D: 3 groups of rows, each row roughly a mix of its group's hidden directions
D (101 x 10)
[[ 37.7  32.7   2.9  32.2  -5.8  12.4   3.1 -32.4  13.3   8.9]
 [ 22.0  -6.1  12.4  23.9  28.2 -19.0  -9.0  -8.2 -44.0  23.6]
 [  0.8   7.4 -20.3 -32.0 -17.0   4.5  28.3 -19.5  42.5  15.7]
 [  5.6  28.5 -37.7 -37.3   5.3 -28.2  16.7   1.8 -16.6  -0.3]
 [ 19.2  -6.0  -3.2  36.3  35.9  -7.8  13.9  28.0 -27.4  15.0]
 [-11.0  -2.1 -30.8   9.8  41.8   8.9  25.0 -14.3  33.9   7.9]
 [ 47.1 -20.3 -24.7 -30.7 -22.3  -9.1  -3.2  -4.9  -3.5 -15.1]
 [-17.6 -13.2  25.0   3.5 -47.7  -0.6 -32.0  -8.4  19.2 -13.4]
 [-14.4  17.4 -50.8  -9.0  -0.5  -3.2  25.3  -2.5   6.8 -34.0]
 [ 16.3  12.7  11.0  38.6  39.3  -8.1 -11.2  -3.0  -4.9  35.1]
 [ 33.0   8.3 -13.6  12.3  18.7 -31.8  13.8 -22.2 -20.0  33.2]
 [  7.9  32.2 -38.9   6.5 -21.1 -19.3   8.4   4.4  17.5 -34.2]
 [  0.4 -18.3 -12.3  11.6  13.7   8.2  47.6  33.0  13.2 -25.1]
 [-21.7 -35.4  27.0   8.7   0.1 -21.6  26.9  32.9   3.4 -14.9]
 [ 32.3 -28.9  15.1   1.4 -30.2  42.7 -13.1   0.3   2.2  -3.1]
 [ -5.5  39.1  10.0   7.2 -31.9  19.8  33.3  -1.3 -15.7  23.6]
 [-10.6  29.8   2.2  -6.2 -24.9  -3.0 -52.9 -18.6  -7.8 -12.5]
 [  0.3 -27.7  31.9   4.0  27.3 -17.1 -21.0  -6.2   5.2  41.2]
 [ -1.2 -27.4   9.0 -41.2   6.0 -24.0 -29.8   7.2  -6.0  30.3]
 [-13.9  32.5 -36.1  -6.6  -7.1 -26.2  22.0   0.8  30.2 -17.4]
 [ -7.5 -10.9 -29.8 -24.6  10.6 -28.3   9.8  15.0  39.5  23.9]
 [-28.3 -27.1  37.6   7.4   1.9 -13.0 -10.5  19.3  13.5  34.6]
 [  6.2 -16.0  -1.6 -11.1  12.6  57.8  18.5   5.8  -5.8 -26.6]
 [ 24.4  -0.5  -4.5 -11.6  30.3   3.6  12.5 -34.9 -23.5  37.8]
 [  8.6  25.7  10.7  29.2  26.2  -7.3  50.1   4.2  -1.4   8.6]
 [  3.8  15.4 -10.9  -5.3 -28.3 -43.4 -18.0  25.8  30.4   6.4]
 [  6.4  10.1 -29.5 -44.8 -20.4  -6.0 -32.5  13.1 -18.1   3.1]
 [-37.6   1.9   6.8  27.6  19.2  11.4  13.6  23.3   1.8 -39.8]
 [-15.8   7.8  -4.8 -32.4  -7.0  -5.3  -4.9  -9.8 -55.3 -20.1]
 [-30.0  25.1 -28.8   2.5  -5.5   5.1  47.4 -15.6  11.0   0.0]
 [-16.0  22.6 -43.4 -18.3 -34.3  17.8 -18.2  -9.2 -11.2   4.9]
 [-15.5  30.3 -11.5 -23.0  -4.1  25.7 -29.5 -21.5  25.6  23.5]
 [ -7.6 -36.0  33.9  21.0 -28.0   4.2 -21.5 -21.5   2.3 -19.1]
 [-49.0   0.2   4.4 -27.6   7.2  17.8  13.8  11.9  33.6  -4.6]
 [ 40.9  14.9 -14.8  15.1 -22.6 -36.6  -8.2 -21.3 -18.0   1.6]
 [-10.7  43.5  10.5 -22.1  -0.1  -7.4 -12.7 -29.4  36.4  -5.4]
 [  9.3 -15.6  10.3  -2.9 -29.7  13.8   8.0 -52.1  16.7 -21.6]
 [ 37.3 -44.2 -35.4   7.0  11.6 -11.9  -4.5  -2.4  -6.2  -7.4]
 [-42.3  19.3 -20.0  31.3  20.1  12.5  14.6   8.0   2.4 -25.6]
 [ 17.9  44.2  23.6  31.4  11.9   6.1  -0.9   4.6 -12.4  29.4]
 [-33.9 -11.9 -28.5  25.3  42.9  -7.5 -10.1  15.4  -7.4   1.4]
 [ 21.8 -31.2  20.8  37.6  32.5   7.9  12.1   2.9 -20.6   6.6]
 [ -0.6 -54.5 -10.7 -14.2  16.4 -16.5  21.5 -24.6  11.2   4.8]
 [ -7.6  -6.5  23.2  20.1   9.4 -53.1  -6.9   6.7 -31.5  -0.8]
 [ -2.2 -37.8  19.2 -12.1  19.7 -14.4 -23.4   8.0  20.0 -38.5]
 [ 16.7  29.4  -3.5  -9.8  28.0  39.9  25.9   9.4 -17.6  18.4]
 [-33.4  19.6  -6.8  10.0 -15.9 -32.8 -12.6  20.4  38.2   5.1]
 [-25.6 -40.1   8.1  -6.1  38.8 -22.1 -18.0  11.3  12.4  -8.7]
 [-38.5  21.1  11.2   5.6   2.0  14.0 -43.4 -16.5  22.6  -9.6]
 [ -2.4   8.2 -39.1 -33.0 -19.8 -10.6  30.4 -11.0  -7.4  27.2]
 [  3.0 -11.9 -29.2 -16.0  25.4 -45.2  16.2   0.2 -28.4  -3.9]
 [ 23.5 -27.9 -12.6  -5.6 -31.3   6.0  44.8 -21.9   4.1  -1.3]
 [-19.8   9.4 -15.2 -24.2  15.0  51.8  12.7   3.7  16.2 -19.7]
 [ 12.8  -7.7  33.9  25.2 -21.1  23.5 -14.6  14.8  36.8  15.7]
 [-28.5 -31.2  -0.1  25.1 -10.1 -20.5 -20.4 -21.5  29.0 -19.6]
 [-27.3  25.1 -32.6 -16.1 -16.1 -12.4  -6.6 -22.7  32.6 -17.7]
 [-19.8  -3.8  17.0  42.1  12.9  -9.4 -31.8  34.1 -11.9  -1.3]
 [-22.5   0.5  26.7   5.7 -15.3   1.9 -50.2   6.8  14.4  27.8]
 [  9.9 -10.3  26.6 -14.9 -42.7 -29.8 -20.6 -26.2  -6.0   6.4]
 [  3.2  17.9  10.1 -21.0 -12.4  16.2 -44.5 -36.3 -20.8   3.9]
 [  6.3 -26.3  13.5  -1.0 -39.6  23.5  -1.3  19.4  11.1 -38.8]
 [ 38.3 -18.8  -0.8  -2.5  22.2 -18.4 -30.4  25.1 -24.9  14.2]
 [-49.4 -30.3  -3.0  23.6  20.5   7.6 -20.4  11.6  -6.9   6.0]
 [ 29.1  16.6 -26.9  27.4  28.8 -30.3  20.3   7.8  14.5   4.7]
 [-28.5 -28.9 -22.1 -28.3  14.0 -13.9 -34.4  20.5  -9.7  -3.6]
 [ 18.7 -22.1  16.9 -15.6  34.0 -27.7 -24.5  26.1   1.0 -21.3]
 [ 40.5 -19.7  -6.0  13.4  15.6  -8.4 -26.4  18.7 -29.4  23.9]
 [-17.6  36.1 -26.1 -48.8 -16.9   2.6   0.9  -5.4  -3.6  -4.8]
 [ -6.4  51.6 -38.4  11.0  10.0 -15.3 -18.5  -3.8   6.3  -1.5]
 [-47.3  20.1   5.5   4.4  -7.5  35.1 -24.4 -10.2  -3.1 -18.5]
 [ 19.8 -13.1  -6.0 -27.6  11.6  40.0  25.1 -23.8   7.7  26.2]
 [  3.4  -4.6  21.1 -36.1 -27.4   4.0 -17.6  31.8 -14.0 -31.1]
 [-38.5 -32.7   2.2  20.5  15.9 -24.5 -27.0  21.9  -1.2   0.3]
 [-20.0  26.6 -13.2  20.4  -5.4 -15.9 -27.4  19.0  35.3  26.4]
 [-41.9   3.8  10.0 -31.7 -11.9  29.9 -10.7   3.4  21.7 -23.2]
 [  6.7   6.2   9.6  25.1  41.9  29.1   7.3  29.2 -17.4  20.4]
 [  7.6  47.3 -43.0  13.2  17.5  -4.8  -7.6  -5.0  -8.6 -15.5]
 [-21.1 -24.4 -24.3   3.1  31.2 -18.0  -5.6   2.1 -10.6  44.2]
 [ 16.5 -30.9   6.0  19.1  22.9 -23.2  42.1  16.2 -10.8  14.1]
 [ -3.8 -30.4 -19.4   2.2  52.7  -6.2  24.2   3.7  -0.7  17.1]
 [-28.6 -30.8   8.2 -26.6  -1.7 -18.8 -20.8  27.5 -29.1  10.3]
 [ 21.5 -36.9  16.4  -4.4 -34.1  28.7  10.0  11.2   5.5 -25.9]
 [ 17.5  13.8  46.4  -3.9 -24.4  15.1 -11.3   2.2  12.4 -35.5]
 [ 28.8   1.9 -14.2  12.9 -25.6  15.0  42.3   2.5  -7.9 -33.1]
 [ 18.4 -25.9   7.4  31.3  30.0  11.8  21.7 -31.0 -19.9 -11.5]
 [ 12.6 -11.1  -5.8 -41.3 -16.1  27.5  31.3 -25.7   9.3 -16.6]
 [ 22.6  -9.7   5.3  18.0  18.7  26.7  21.1   2.2  42.8  27.1]
 [-34.0 -17.9  18.4  10.9  26.7  43.8  -9.5  12.4  -6.4  13.7]
 [ 41.4 -20.1  -0.3  11.3 -19.8  15.4 -43.5 -15.9  -2.5  -2.0]
 [ 15.3  19.6 -34.7   8.8  44.8 -13.4  29.7   3.9  -5.1   5.6]
 [-12.2  37.3   0.6   4.5  11.8  -8.5  52.1   2.0  -2.0  23.2]
 [ 14.6  14.3  23.9  11.3 -39.9 -22.9 -29.6  30.4  -3.3  -0.8]
 [-26.9 -30.0 -15.3 -34.6 -12.8 -20.0  -3.0  -8.8  35.7   7.7]
 [-31.0  -0.4  18.4 -12.3  44.1  17.9 -11.9  -5.8 -15.7  29.9]
 [-10.0  22.4  -2.7 -32.4 -22.7  -3.7   2.7  -9.4  -9.7  51.5]
 [-30.6  17.9  29.3  -4.7  -8.8  13.3 -19.8  38.5 -15.7 -22.9]
 [ -4.8  38.0  -9.4   8.8 -37.0  -9.2 -17.1 -16.6  27.7 -24.8]
 [ 35.3 -18.0 -16.6  -8.1   7.5   4.8  52.9  -8.9  -6.8 -11.0]
 [ -1.2  -9.0 -24.9 -24.4  24.9   4.4  23.4   9.7  37.6  32.3]
 [ -0.2 -43.5   6.3 -18.0 -21.7  -1.9   6.3 -27.0  39.0   4.2]
 [-11.5  42.9   6.2  -8.2 -33.9  16.2  33.1  -8.4  -5.8  18.6]]
one row of each group, then the others: which group is each in?
[ 18.9  31.6   5.0 -12.2 -23.4 -13.0 -13.5  46.0   3.9  21.9]
Y
[ -3.4  19.3  -7.3  40.4  28.1 -21.3 -19.9  20.8 -29.3  -6.0]
X
[-18.7   3.0  48.4 -14.7   6.4 -14.1  11.6  -4.0   9.9  40.4]
C

[-18.9 -45.4  32.0   8.7 -15.8  23.9 -14.0 -19.6  10.4  -3.5]
Y
[ 19.4  -9.0  17.4 -28.4 -26.1  27.4  16.1 -37.7 -16.0  -9.9]
Y
[ 16.9 -14.4  -6.8   8.6 -46.5  13.2   5.9  20.1  37.6 -15.4]
X
[-11.7   8.1 -15.4  12.0  40.2 -23.5  29.3  -2.1  -0.7  37.7]
C
[  1.7 -28.4  -9.5  10.3  16.6  -9.8  39.5  33.7 -21.0 -22.9]
C
[-11.0  12.7  22.6  -9.4   6.0  28.9 -13.4  27.8 -47.8   6.9]
Y
[ 17.9 -39.8  27.9  28.0 -18.6  12.2  -8.7  29.4  -7.7  -8.6]
X
[-62.2  -0.8  -5.3  -9.9  -8.3   5.9   4.9 -18.4  14.9  18.9]
C
[-29.2 -55.8  17.2   6.4  16.4  -5.5   1.9  -9.1  17.2   7.1]
C
